In the data rows, zero lies at 7.5, halfway between 7 and 8.
Each row has a hidden score. How much does it go up from the first row of each pair to the second? 6 means little or no change, 12 a big rise and 0 a big fall.
<7 8 12 2 8 5 6 8 3 9 11 6>
<8 9 9 9 7 6 6 7 6 10 8 8> ~ 1
<11 2 7 7 9 1 2 9 10 10 5 6>
<6 6 8 8 8 1 3 11 11 11 7 9> ~ 4
<7 8 10 9 5 9 11 4 5 4 11 13>
<10 8 2 6 6 14 7 8 11 9 3 3> ~ 1
<8 5 5 3 8 5 3 7 12 9 5 5>
<7 11 13 4 9 5 10 9 8 4 6 7> ~ 4
<9 4 5 4 7 9 7 8 11 7 3 5>
<6 8 8 8 9 7 7 6 5 9 8 9> ~ 5
<7 10 6 10 5 8 9 12 5 10 7 4>
<6 3 10 9 12 4 6 5 10 5 5 8> ~ 12
<9 7 2 5 7 11 5 9 12 9 1 4>
<8 7 6 11 9 4 7 4 6 11 7 8> ~ 7
<5 7 8 9 6 8 9 7 2 4 8 10>
<6 5 10 12 12 3 8 8 7 2 8 11> ~ 7
<7 7 11 10 9 4 10 7 6 2 7 11>
<6 7 12 3 9 7 6 8 3 7 12 6> ~ 9
<4 10 10 4 4 5 3 6 5 9 12 3>
<10 6 6 4 7 9 7 10 13 7 5 6> ~ 2
<8 8 5 12 3 15 5 9 8 12 6 6>
<7 12 8 13 7 14 12 6 5 4 9 14> ~ 5
<8 6 5 3 10 7 6 11 12 6 5 5>
<13 7 6 0 3 11 4 6 13 11 1 4> ~ 3
<10 7 7 5 10 4 3 11 11 10 5 6>
<10 9 10 1 9 8 11 8 11 5 4 4> ~ 5
<8 10 9 12 9 7 15 7 5 6 11 14>
<10 9 7 5 6 10 8 4 7 9 10 5> ~ 9
<7 7 3 10 4 10 6 9 6 13 7 6>
<7 9 2 8 5 14 7 7 6 11 7 7> ~ 5
<9 6 9 7 7 4 4 10 12 9 7 5>
<5 11 11 5 5 7 3 9 5 8 14 6> ~ 8
<7 6 8 10 3 3 7 10 4 10 6 8>
<4 11 10 3 6 4 4 9 2 13 12 6> ~ 8
<10 6 10 3 10 8 10 8 10 4 4 8>
<8 5 9 7 10 4 8 12 7 6 7 9> ~ 7
<5 6 8 11 10 5 7 4 8 6 8 11>
<8 3 9 7 9 4 2 11 9 11 4 5> ~ 7
<8 11 2 10 2 11 3 6 8 15 7 7>
<5 9 10 3 7 7 6 8 3 6 10 3> ~ 12
<9 4 8 8 10 0 2 9 12 11 3 5>
<6 4 6 3 10 7 6 7 12 5 5 7> ~ 8
<9 4 7 9 9 2 2 8 10 9 4 3>
<9 6 5 2 5 14 7 5 10 9 0 3> ~ 3
<12 5 7 7 5 3 4 9 11 8 1 4>
<5 11 9 11 6 10 15 4 5 4 12 13> ~ 4
<9 5 10 8 10 5 10 9 7 4 7 10>
<8 7 8 5 7 9 5 5 7 11 11 5> ~ 6
<7 5 4 12 2 11 5 9 6 12 6 7>
<6 4 8 7 9 6 2 9 9 10 5 4> ~ 10
<7 7 6 8 7 10 6 3 8 7 9 7>
<7 5 7 7 7 3 4 9 12 11 7 3> ~ 6
<6 7 6 12 5 10 5 8 5 11 7 9>
<15 10 1 4 5 13 7 8 13 7 2 4> ~ 2
<9 4 7 10 12 6 9 8 9 4 7 9>
<6 10 8 12 5 11 15 1 4 5 11 12> ~ 2
<10 7 9 7 10 8 11 12 10 5 7 10>
<8 12 10 3 7 5 4 9 2 9 12 6> ~ 8
<10 4 4 4 9 8 8 11 15 8 2 5>
<9 7 6 10 7 11 6 4 7 12 7 5> ~ 5
<10 4 7 7 12 6 8 9 9 5 2 6>
<7 2 10 10 11 7 9 5 7 5 11 11> ~ 10
<9 9 11 10 8 7 9 6 6 3 7 9>
<4 10 9 12 7 11 14 5 5 6 10 11> ~ 4
<6 8 8 9 6 5 6 7 4 10 9 6>
<4 12 9 11 8 10 14 3 4 6 9 11> ~ 2
<11 4 5 2 8 8 9 12 11 6 4 8>
<4 10 12 2 6 7 6 8 1 6 14 5> ~ 11
<5 9 7 11 6 8 12 3 5 5 9 13>
<9 5 6 5 7 5 5 13 14 6 2 9> ~ 8
<9 9 5 9 3 10 6 11 7 14 4 7>
<9 8 12 3 8 6 11 11 8 3 6 3> ~ 12
<4 12 11 11 5 9 11 3 6 5 10 13>
<10 6 2 6 5 11 5 9 6 14 6 5> ~ 5
<8 10 5 9 5 13 6 11 4 9 5 5>
<10 5 7 5 11 5 10 9 11 6 6 7> ~ 9
<6 9 9 9 10 3 6 7 8 7 7 12>
<6 5 8 11 10 6 11 7 4 0 7 13> ~ 9
<6 7 8 13 8 6 10 2 8 6 8 12>
<7 6 3 13 3 12 6 6 6 13 5 5> ~ 4
<6 6 7 10 13 7 11 8 10 6 8 9>
<5 6 8 10 8 6 9 10 8 5 5 5> ~ 7
<8 7 8 13 9 3 7 5 7 8 7 10>
<6 12 8 12 6 11 14 5 5 5 8 13> ~ 3
<5 10 10 9 7 12 13 5 5 4 9 13>
<6 5 8 11 11 8 9 3 10 5 7 15> ~ 8
<7 6 10 10 10 3 6 4 9 8 6 10>
<5 7 8 12 8 4 10 5 8 6 8 9> ~ 5
<9 9 2 10 3 12 7 8 7 10 8 7>
<8 5 7 12 10 5 9 9 7 3 9 7> ~ 11
<9 9 10 7 8 7 5 5 6 11 7 5>
<11 3 10 8 7 5 2 10 11 7 4 5> ~ 10
<6 7 7 11 13 9 11 8 8 2 4 8>
<12 11 3 4 6 13 5 9 14 11 0 3> ~ 1
<8 5 5 11 14 9 12 9 12 5 7 9>
<8 7 8 11 6 4 9 5 7 5 6 12> ~ 7
<11 6 9 7 6 9 6 4 8 11 9 7>
<8 7 9 9 6 12 7 6 4 7 9 6> ~ 7
<5 7 6 12 1 14 7 7 8 12 7 6>
<8 6 8 13 9 5 8 4 8 7 6 13> ~ 7
<6 5 10 4 3 8 5 5 5 9 13 4>
<9 5 11 8 10 5 9 5 9 5 7 12> ~ 2
<9 9 6 3 8 5 9 11 14 7 8 8>
<11 4 6 8 13 8 9 10 10 6 7 9> ~ 7
<9 8 4 10 6 12 8 11 6 12 7 7>
<9 7 7 10 5 7 5 2 7 10 10 4> ~ 10
<10 8 4 8 6 10 6 9 8 12 6 3>
<5 10 11 4 6 8 4 7 3 6 12 6> ~ 12
<9 5 8 10 9 7 6 3 10 4 8 9>
<4 9 10 6 5 8 6 9 4 7 13 6> ~ 7
<8 4 7 7 11 0 3 10 10 13 5 6>
<9 6 0 13 4 15 5 6 8 13 6 7> ~ 1
<5 8 10 8 6 8 11 4 4 6 9 13>
<8 7 5 8 4 11 7 10 5 15 6 7> ~ 2
<5 12 10 11 5 9 15 3 6 4 9 15>
<11 6 6 4 8 7 8 10 12 7 3 7> ~ 8
<8 7 7 9 7 11 5 6 6 9 9 6>
<9 11 5 9 6 10 8 10 6 10 9 5> ~ 2
<10 3 4 5 8 4 5 11 9 13 5 5>
<11 4 5 3 8 8 7 9 14 4 4 5> ~ 8
<2 11 11 5 7 9 5 8 6 8 13 4>
<10 7 8 8 13 6 9 12 11 5 3 6> ~ 1
<9 5 8 7 10 1 6 7 10 10 3 7>
<3 7 11 3 4 7 3 6 5 9 13 6> ~ 12
<11 5 7 6 8 6 1 12 11 11 6 4>
<9 6 5 5 9 10 8 8 13 6 6 5> ~ 5
<8 12 12 3 9 7 11 8 7 1 7 4>
<6 7 11 5 7 6 4 10 6 8 13 5> ~ 10
<5 11 12 3 7 6 3 8 4 8 11 5>
<9 7 8 5 10 5 2 8 8 12 7 8> ~ 3
<10 10 4 3 8 12 7 9 10 10 0 5>
<11 8 1 5 5 12 5 7 14 11 3 6> ~ 7
<9 4 8 9 10 4 8 8 9 6 7 8>
<4 8 6 11 6 11 12 6 4 6 12 13> ~ 4
<10 4 6 9 13 9 10 11 9 6 5 7>
<9 6 3 9 6 12 5 8 6 12 7 7> ~ 5
<9 8 6 8 8 9 9 10 13 4 7 4>
<5 11 12 11 8 11 14 5 2 4 10 14> ~ 5
<5 11 9 12 5 11 13 6 6 4 10 12>
<4 12 9 10 5 12 15 7 5 3 9 13> ~ 6
<10 8 8 6 11 3 4 9 12 11 4 4>
<9 9 4 3 4 14 4 7 13 10 3 5> ~ 5
<5 8 9 9 6 9 12 3 3 6 9 12>
<7 4 7 6 10 10 11 11 6 3 8 8> ~ 9
<10 6 7 4 8 9 8 10 14 1 5 7>
<8 8 9 11 8 5 8 6 5 11 4 10> ~ 1
<6 4 7 8 9 4 3 9 10 11 4 3>
<9 7 8 4 10 7 6 9 9 3 5 5> ~ 7
<8 6 6 8 7 10 8 11 5 9 9 4>
<8 8 3 11 5 13 6 8 5 13 7 3> ~ 2
<5 10 11 2 4 6 4 12 5 10 13 6>
<5 7 6 10 7 6 6 6 6 9 6 6> ~ 2
<9 5 3 13 3 12 3 6 11 14 4 6>
<11 7 10 12 7 4 7 6 5 6 9 10> ~ 10
<11 6 6 10 11 9 11 7 7 3 4 10>
<7 3 9 7 13 5 11 6 7 2 8 11> ~ 11
<11 8 3 5 4 13 3 6 13 7 2 4>
<7 6 12 11 11 4 7 5 5 8 9 14> ~ 9
<11 7 6 7 11 2 4 7 9 11 1 5>
<5 12 11 4 7 7 4 6 4 8 13 5> ~ 11
<12 10 4 5 3 13 4 5 12 10 2 5>
<3 8 12 3 6 7 5 10 3 9 14 7> ~ 12
<12 7 7 3 7 7 9 13 13 6 4 5>
<5 5 8 8 8 6 6 10 7 11 10 11> ~ 9
<4 11 11 4 7 5 4 10 5 6 14 3>
<3 9 11 5 5 6 7 8 2 11 11 5> ~ 4
<7 6 9 7 10 7 8 5 8 3 9 10>
<7 9 9 12 6 11 15 7 3 4 12 12> ~ 2
<8 6 5 3 9 9 8 7 13 3 5 5>
<9 7 8 10 7 9 9 3 9 4 7 12> ~ 4
<7 10 10 11 9 3 9 5 7 5 8 11>
<6 7 8 8 7 4 8 7 6 13 7 9> ~ 6
<10 5 6 7 9 4 4 12 10 11 4 6>
<7 8 5 7 5 6 7 10 6 12 8 7> ~ 5
<5 6 7 9 6 4 6 7 6 10 8 8>
<5 12 8 11 4 11 13 4 3 4 10 12> ~ 3
<8 8 9 5 6 6 3 1 6 13 9 5>
<6 7 11 3 7 3 4 9 3 8 12 6> ~ 10
<7 10 7 10 6 10 14 4 3 7 11 14>
<4 8 14 5 5 6 6 8 3 8 12 4> ~ 12
<9 9 12 5 8 8 12 8 10 6 4 4>
<10 6 4 9 11 4 10 10 8 5 6 9> ~ 6
<10 7 3 9 6 13 6 7 6 10 9 8>
<6 6 8 8 12 5 10 5 7 2 9 12> ~ 10
<9 3 10 9 6 4 3 9 9 12 6 2>
<6 6 6 8 8 6 3 10 10 11 5 6> ~ 4
<4 7 11 1 8 6 3 8 4 8 10 4>
<6 14 10 11 7 10 13 3 4 7 9 14> ~ 0
<9 6 9 10 5 9 6 6 6 8 12 8>
<6 9 10 11 5 10 11 4 6 5 8 15> ~ 3
<4 11 10 4 6 5 5 6 3 9 9 4>
<6 8 12 2 10 6 5 8 1 10 11 2> ~ 8
<7 8 9 6 6 9 8 7 6 8 9 6>
<13 5 4 2 8 8 7 12 13 5 2 4> ~ 5
<9 11 2 10 4 13 8 10 7 12 7 8>
<6 11 8 11 7 9 13 8 2 4 12 13> ~ 11
<8 5 10 11 12 6 7 5 8 5 11 12>
<9 5 7 7 8 2 5 10 10 9 5 6> ~ 4
<10 8 2 11 5 13 4 7 5 10 6 5>
<6 9 9 11 7 13 12 5 4 6 11 13> ~ 8
<8 8 5 10 3 13 6 7 6 12 4 5>
<11 6 8 8 7 10 6 5 8 10 10 7> ~ 10
<9 8 3 10 5 11 8 7 8 12 5 5>
<12 5 8 8 8 6 3 8 10 7 5 4> ~ 12
<3 9 7 12 7 9 14 8 4 4 9 14>
<7 7 6 9 10 8 10 6 7 5 9 9> ~ 8
<10 9 8 9 11 4 9 12 7 6 4 8>
<4 11 10 11 4 9 13 5 5 4 12 12> ~ 8
<9 8 5 12 2 14 6 9 8 12 6 6>
<5 10 10 11 6 13 14 6 7 4 8 11> ~ 8
<1 12 10 10 5 11 15 2 7 2 10 14>
<5 9 12 4 5 8 2 8 3 9 11 5> ~ 12
<11 5 7 9 11 9 12 8 9 3 7 7>
<6 9 10 4 8 4 5 8 3 7 14 4> ~ 11
<7 6 8 11 12 6 10 7 7 1 10 15>
<9 6 5 8 9 2 5 9 10 7 3 5> ~ 4
<5 9 11 13 6 9 15 3 5 4 11 13>
<9 3 7 12 14 3 9 5 7 5 5 13> ~ 8
<3 8 9 9 6 10 12 9 3 6 11 12>
<6 10 11 10 8 9 15 4 4 4 9 13> ~ 3
<10 6 6 9 12 9 9 9 6 2 7 7>
<8 6 5 3 9 8 8 8 11 3 6 7> ~ 7
<10 7 12 5 8 6 11 8 10 5 6 6>
<5 6 5 5 10 8 6 12 11 5 3 7> ~ 6
<10 9 7 8 4 10 7 3 2 9 10 5>
<8 4 6 7 10 2 3 9 13 9 5 5> ~ 8
<7 6 7 7 9 4 5 10 11 10 6 5>
<5 9 8 10 4 10 12 3 4 6 12 12> ~ 5
<8 8 3 9 6 13 7 8 9 12 6 5>
<8 9 5 10 7 10 5 8 6 12 7 4> ~ 7
<8 7 4 3 3 13 4 10 12 9 1 5>
<8 7 8 10 11 6 11 9 7 6 5 7> ~ 6
<7 9 2 12 4 9 5 10 7 11 5 6>
<11 8 4 4 8 8 9 9 13 3 5 6> ~ 9
<9 6 9 7 9 0 4 9 9 9 6 5>
<7 6 8 10 11 7 12 10 9 4 6 9> ~ 4
<6 5 7 7 10 4 9 5 8 9 9 9>
<8 9 3 0 6 13 7 9 14 9 5 3> ~ 3
<7 5 9 9 9 6 9 5 6 5 8 11>
<6 12 10 10 7 11 15 4 6 3 12 11> ~ 2
<9 10 4 10 4 15 5 10 9 12 7 9>
<7 5 6 12 9 6 9 3 6 5 8 12> ~ 11
<9 8 10 12 12 7 12 11 8 4 5 10>
<8 3 10 12 10 4 7 6 7 8 9 10> ~ 11
<8 6 6 7 11 0 3 8 11 9 5 3>
<9 4 7 8 11 4 3 9 11 13 7 4> ~ 6
<6 10 9 4 6 6 3 8 3 7 12 6>
<5 12 12 4 5 7 5 9 5 9 12 5> ~ 4
<4 12 9 9 5 8 14 4 5 4 9 13>
<8 7 9 7 9 5 8 4 7 2 9 11> ~ 11
<10 7 4 12 5 12 5 7 8 10 7 6>
<4 9 13 1 8 5 5 8 4 7 15 5> ~ 12
<10 8 7 6 6 9 5 4 6 11 5 6>
<9 7 6 9 11 6 10 11 10 5 7 7> ~ 6
<6 8 8 8 10 6 9 11 10 11 6 7>
<9 6 6 9 8 5 7 6 7 4 10 9> ~ 10
<6 10 9 9 6 11 12 3 4 4 10 13>
<9 8 2 9 5 14 7 7 6 9 5 7> ~ 3
<10 5 6 8 10 7 9 8 7 3 7 14>
<9 4 5 6 9 6 3 11 14 9 3 6> ~ 6
<8 2 9 10 9 10 9 10 8 4 8 11>
<3 10 12 5 5 4 3 9 4 7 11 4> ~ 7
<9 6 6 10 8 6 6 8 8 8 8 7>
<8 8 5 6 5 11 7 7 11 11 1 6> ~ 2
<8 7 10 12 11 6 11 7 6 4 9 10>
<9 10 5 8 5 9 5 7 8 14 8 6> ~ 2
<11 9 3 3 3 10 7 7 13 10 2 4>
<7 6 10 8 7 7 8 7 7 10 9 10> ~ 11
<3 10 11 1 6 9 1 9 5 8 12 4>
<9 3 8 9 12 5 10 7 9 4 8 10> ~ 3
<10 7 6 8 10 7 11 8 9 2 7 7>
<3 10 9 10 8 11 14 6 5 2 10 15> ~ 5
<7 5 10 9 10 7 9 5 5 6 12 11>
<7 6 8 7 7 4 6 6 7 8 8 8> ~ 5
<7 11 8 8 7 7 11 6 4 4 12 13>
<7 6 11 10 10 6 9 8 7 5 9 8> ~ 8
<9 4 3 2 10 9 9 11 13 7 5 7>
<5 10 13 2 9 6 8 5 3 4 11 5> ~ 10
<9 4 6 4 8 0 3 12 11 9 4 5>
<6 6 6 8 6 5 5 8 7 14 5 10> ~ 2
<7 8 8 6 6 11 5 6 7 12 5 6>
<10 10 12 4 8 6 11 9 8 6 9 6> ~ 7
<5 9 12 4 7 6 4 7 5 7 13 5>
<7 12 9 9 8 10 15 4 3 4 12 15> ~ 0
<10 4 5 5 9 0 3 7 10 9 4 5>
<9 7 4 5 9 8 8 8 12 4 4 6> ~ 4
<4 10 8 13 4 10 15 6 5 4 10 14>
<12 4 5 3 7 9 7 9 12 5 4 3> ~ 10
<10 10 3 4 5 11 5 9 13 11 3 3>
<8 7 7 6 10 2 2 9 10 9 7 8> ~ 12
<10 5 8 10 8 5 11 7 5 8 7 10>
<3 8 12 2 6 6 4 9 2 5 12 4> ~ 12
<4 8 10 6 7 6 4 9 4 9 12 3>
<8 6 9 9 11 0 6 9 6 4 6 11> ~ 4
<6 7 8 5 10 7 4 6 9 9 9 7>
<7 8 6 11 5 7 6 7 7 11 9 8> ~ 2
<8 4 6 6 8 2 1 8 10 10 2 6>
<11 3 7 11 9 4 11 9 10 6 6 11> ~ 4
<9 5 2 9 5 12 7 4 9 10 4 8>
<13 5 3 5 11 9 10 8 9 5 6 6> ~ 8
<10 6 5 6 9 1 0 10 11 8 4 5>
<8 10 6 8 7 13 8 9 7 11 7 5> ~ 1
<6 9 12 2 5 7 6 10 2 7 13 2>
<4 8 6 8 9 6 6 4 6 13 7 10> ~ 0
<6 9 9 0 6 8 5 6 3 7 15 4>
<11 6 8 9 11 7 8 12 9 3 5 6> ~ 1
<4 8 8 3 5 4 3 8 1 10 14 4>
<8 11 9 9 6 9 12 4 5 4 10 12> ~ 0
<10 6 6 10 12 9 10 9 9 5 6 9>
<10 7 7 7 9 7 10 8 10 4 4 8> ~ 6
<3 9 11 0 4 5 7 9 4 10 10 4>
<9 6 8 9 10 5 11 9 9 5 8 7> ~ 3
<8 10 13 0 9 3 9 6 7 4 7 4>
<11 6 6 4 7 8 9 11 12 7 5 4> ~ 3
<4 9 8 1 7 8 5 8 2 6 13 7>
<9 6 6 11 6 8 9 12 7 13 7 7> ~ 0
<6 5 6 11 7 7 10 4 5 6 9 10>
<7 8 9 3 11 6 10 8 9 5 6 8> ~ 6
<10 4 6 10 7 0 2 8 10 11 3 5>
<8 6 9 9 8 6 9 8 5 11 7 10> ~ 5
<8 7 4 6 7 9 5 7 6 7 10 8>
<9 4 8 9 10 3 8 12 8 6 5 7> ~ 6
<6 9 6 11 6 11 7 9 5 10 7 7>
<7 11 7 12 5 9 14 3 3 4 12 14> ~ 6
<5 9 11 3 7 6 6 7 5 10 11 5>
<5 10 10 5 8 8 4 8 5 9 14 4> ~ 6
<10 7 9 7 10 8 12 11 10 2 4 10>
<8 7 7 9 9 4 10 7 8 3 8 11> ~ 7
<5 9 12 2 8 7 4 6 2 9 11 5>
<9 7 6 12 4 11 6 9 8 14 9 5> ~ 0
<6 3 6 9 9 3 8 6 7 6 7 12>
<9 10 3 6 4 12 4 9 13 13 2 3> ~ 0
<5 10 8 6 5 7 2 8 5 7 11 7>
<10 4 9 10 13 3 9 6 6 4 9 10> ~ 6
<6 6 11 7 5 6 7 7 8 9 8 7>
<10 5 3 2 5 9 6 8 10 13 4 5> ~ 3
<6 6 7 8 8 5 8 6 6 3 9 11>
<7 7 12 6 8 6 5 9 4 9 9 5> ~ 6
<8 2 8 8 11 4 4 8 12 11 4 5>
<8 7 9 11 7 9 5 4 6 10 8 8> ~ 4
<6 7 10 1 8 6 6 8 2 8 13 7>
<6 11 10 4 10 5 6 7 3 8 10 6> ~ 2
<8 5 5 5 10 8 7 9 13 2 3 8>
<9 9 10 9 10 4 6 5 8 4 6 10> ~ 5
<10 10 4 11 5 8 6 11 4 10 5 5>
<12 5 4 8 9 4 0 9 10 10 4 3> ~ 10
<8 6 5 8 8 0 3 10 10 11 6 5>
<9 3 7 6 8 2 3 11 12 12 4 6> ~ 7
<9 7 9 7 6 6 5 5 6 11 7 7>
<7 11 11 4 5 5 3 8 3 9 11 5> ~ 8
<6 6 5 6 6 8 7 8 8 10 11 7>
<9 8 10 10 7 8 6 7 5 11 6 7> ~ 3
<6 12 12 4 9 7 3 9 2 8 12 5>
<9 9 8 9 6 10 7 6 5 9 8 7> ~ 2
<7 6 11 10 10 2 9 6 9 4 8 10>
<10 6 7 5 9 9 5 8 11 3 3 7> ~ 6
<6 5 8 10 4 2 9 6 5 12 7 9>
<6 8 2 13 6 13 6 8 10 13 8 7> ~ 2
<6 6 7 12 12 6 10 9 12 4 4 7>
<9 8 13 4 9 7 11 10 9 4 6 4> ~ 8
<5 10 11 5 10 9 4 7 5 10 11 5>
<7 7 2 13 3 11 7 10 6 11 6 7> ~ 1
<7 5 9 10 11 6 9 7 8 6 6 11>
<2 9 6 13 5 10 12 3 4 5 11 14> ~ 5
<3 11 10 3 5 6 4 9 6 9 13 6>
<6 11 10 5 8 5 4 8 5 8 11 4> ~ 5
<8 11 9 13 9 8 12 2 5 6 10 13>
<12 5 4 6 7 8 10 9 15 3 4 5> ~ 9
<4 7 7 8 7 2 5 8 5 10 9 9>
<11 8 2 10 7 12 5 10 15 13 2 3> ~ 0
<8 9 8 10 4 10 4 4 5 9 9 5>
<2 8 12 2 7 6 6 9 4 8 15 5> ~ 12
<8 8 9 1 8 8 11 9 8 5 7 4>
<12 9 3 3 5 12 6 8 12 10 1 4> ~ 0
<6 6 12 13 9 2 9 7 6 6 11 15>
<7 9 5 11 5 10 5 6 9 13 7 5> ~ 1
<4 6 11 3 7 5 5 7 2 11 10 3>
<9 8 2 7 3 11 4 9 12 12 1 2> ~ 0
<8 7 10 2 9 7 12 10 11 4 4 5>
<7 6 7 9 9 5 7 7 8 6 9 10> ~ 7
<10 5 6 2 10 8 7 11 12 2 4 4>
<10 8 3 5 5 11 8 14 15 8 3 4> ~ 0
<6 9 11 10 3 13 12 4 7 4 10 14>
<5 8 8 12 6 9 12 6 5 4 10 12> ~ 6
<4 12 12 6 8 8 5 6 2 9 13 4>
<10 8 5 7 4 13 6 9 10 13 7 9> ~ 0
<11 10 3 12 4 14 8 9 11 12 5 6>
<9 8 9 10 9 2 8 9 7 4 9 10> ~ 12
<9 9 4 5 6 11 4 7 12 10 1 3>
<10 9 7 3 9 10 8 10 10 2 4 5> ~ 9
<9 3 6 9 11 9 10 9 9 2 3 8>
<5 10 7 9 6 9 12 5 6 6 12 13> ~ 4
<4 7 12 1 7 4 6 6 3 8 12 8>
<8 8 6 9 3 11 7 11 7 14 8 4> ~ 0
<11 7 2 4 2 11 5 9 13 8 2 5>
<7 5 7 8 8 4 8 10 9 6 8 8> ~ 10
<7 8 6 10 7 8 6 3 4 10 7 8>
<10 6 4 3 9 6 9 11 12 7 4 6> ~ 6
<10 7 13 9 7 10 4 4 7 10 8 9>
<7 7 5 11 4 9 6 9 8 14 6 6> ~ 2
<6 10 6 9 9 8 5 7 7 9 13 5>
<3 10 10 3 7 9 6 9 6 9 13 5> ~ 9
<7 12 6 9 4 11 7 8 7 10 7 5>
<4 10 8 12 7 9 14 6 5 5 12 11> ~ 8
<6 5 10 7 10 4 5 5 4 4 9 10>
<5 11 8 12 4 10 11 5 5 7 11 13> ~ 0
<5 5 9 9 11 5 6 7 5 7 8 9>
<2 9 9 3 6 7 4 5 3 9 15 8> ~ 8
<6 15 11 3 5 7 5 7 3 8 10 6>
<8 6 7 11 11 2 7 7 8 8 9 9> ~ 6
<8 4 6 6 9 5 3 8 10 9 5 5>
<12 5 3 4 12 8 9 11 10 5 5 4> ~ 4
<3 11 9 12 4 9 14 5 3 5 11 14>
<9 4 4 5 7 6 9 9 12 4 3 4> ~ 9
<9 4 7 7 7 0 3 8 9 12 6 4>
<0 10 12 2 7 9 4 11 6 9 11 5> ~ 9
<12 9 10 3 9 8 11 8 11 4 6 5>
<12 6 9 5 12 7 9 7 8 5 2 7> ~ 6
<8 10 9 11 6 10 15 5 2 3 12 13>
<4 11 10 3 7 7 4 9 2 9 14 6> ~ 11
<6 11 12 11 7 9 12 3 5 5 9 13>
<9 7 8 8 11 4 10 9 7 2 6 7> ~ 9
<6 10 8 10 7 9 11 5 6 5 14 11>
<3 9 9 6 6 4 5 6 3 10 10 5> ~ 8
<10 8 10 9 5 9 6 5 4 9 8 7>
<10 6 8 9 9 3 4 9 12 10 4 6> ~ 5
<8 8 4 10 5 8 7 7 8 11 8 6>
<7 4 8 10 10 8 9 12 11 3 4 7> ~ 10
<9 7 4 8 15 7 10 9 9 5 7 9>
<12 8 5 4 5 13 4 9 13 8 3 3> ~ 6
<2 10 11 5 5 7 3 8 3 5 13 6>
<11 5 8 11 10 7 10 10 11 4 7 10> ~ 0
<11 8 8 2 10 7 13 9 10 4 5 5>
<6 8 7 9 6 10 8 10 4 12 6 6> ~ 5
<7 10 9 11 12 9 9 7 9 6 5 11>
<7 6 6 6 8 1 4 8 11 11 5 6> ~ 9
<12 5 5 7 8 2 4 7 9 12 5 7>
<10 7 7 9 15 7 12 9 10 6 7 10> ~ 5
<3 9 10 3 6 6 4 7 3 9 12 4>
<4 11 10 4 7 6 4 6 4 9 14 2> ~ 5
<8 6 6 8 12 2 4 10 9 14 5 4>
<10 6 8 9 11 2 8 9 10 8 4 8> ~ 6
<10 6 7 9 12 7 9 10 8 4 6 8>
<9 8 9 8 6 11 6 5 7 11 7 7> ~ 5
<9 5 7 5 6 8 7 11 11 6 5 6>
<6 8 8 12 9 2 6 7 7 5 6 9> ~ 5
<9 8 2 3 3 12 4 7 12 13 2 6>
<9 7 4 7 3 12 7 8 9 15 8 7> ~ 6
<8 6 8 10 11 6 10 11 8 3 7 8>
<7 9 4 3 11 10 8 11 14 6 6 5> ~ 4
<9 7 6 5 9 5 7 11 12 8 4 7>
<4 9 12 1 6 6 6 9 5 8 12 4> ~ 12
<5 11 10 12 7 12 14 6 6 0 10 14>
<8 2 7 8 8 5 4 12 9 11 2 5> ~ 8
<8 10 5 4 5 11 6 9 12 10 3 6>
<1 7 12 2 7 5 4 10 3 7 12 6> ~ 12
<11 5 8 8 12 0 4 10 11 11 6 4>
<6 6 12 10 9 3 9 7 8 5 9 12> ~ 8
<8 6 8 3 10 5 9 11 15 6 2 5>
<10 5 5 3 10 8 8 8 12 5 3 7> ~ 6
<7 10 5 10 5 11 8 7 7 12 9 5>
<10 12 6 7 7 7 5 5 5 9 10 8> ~ 8
<7 6 6 3 11 9 9 12 12 3 5 6>
<9 7 10 11 9 6 8 4 8 5 6 11> ~ 4
<11 1 7 8 9 1 4 10 8 11 3 3>
<5 8 13 3 6 7 6 8 3 7 11 7> ~ 9
<7 5 3 3 7 3 5 11 10 10 6 4>
<8 5 7 10 13 3 8 12 9 5 5 7> ~ 5
<9 5 6 3 6 5 7 13 11 6 3 7>
<10 8 9 5 11 10 9 7 11 6 8 5> ~ 5
<8 5 7 14 8 5 6 4 8 8 8 13>
<7 3 8 9 10 4 6 3 8 6 6 12> ~ 9
<5 6 8 7 6 4 5 8 4 9 8 9>
<9 6 5 9 11 8 11 11 10 8 4 8> ~ 0
<6 9 9 11 5 11 15 2 3 3 12 14>
<5 10 12 12 7 11 14 4 5 4 11 13> ~ 5
<7 4 5 10 3 10 8 7 6 12 8 6>
<6 9 9 13 5 12 13 7 3 4 9 13> ~ 5
<8 6 7 5 6 10 10 10 4 9 4 3>
<11 8 2 5 3 11 7 10 14 10 5 1> ~ 3
<8 4 8 10 11 4 8 6 9 5 7 9>
<9 8 2 7 6 9 5 11 14 12 2 4> ~ 0
<4 9 10 3 8 7 3 8 4 7 13 6>
<5 8 9 9 6 11 15 3 4 1 10 14> ~ 2
<7 7 5 9 4 9 8 7 6 11 5 6>
<10 7 8 7 5 11 5 5 6 11 10 7> ~ 9
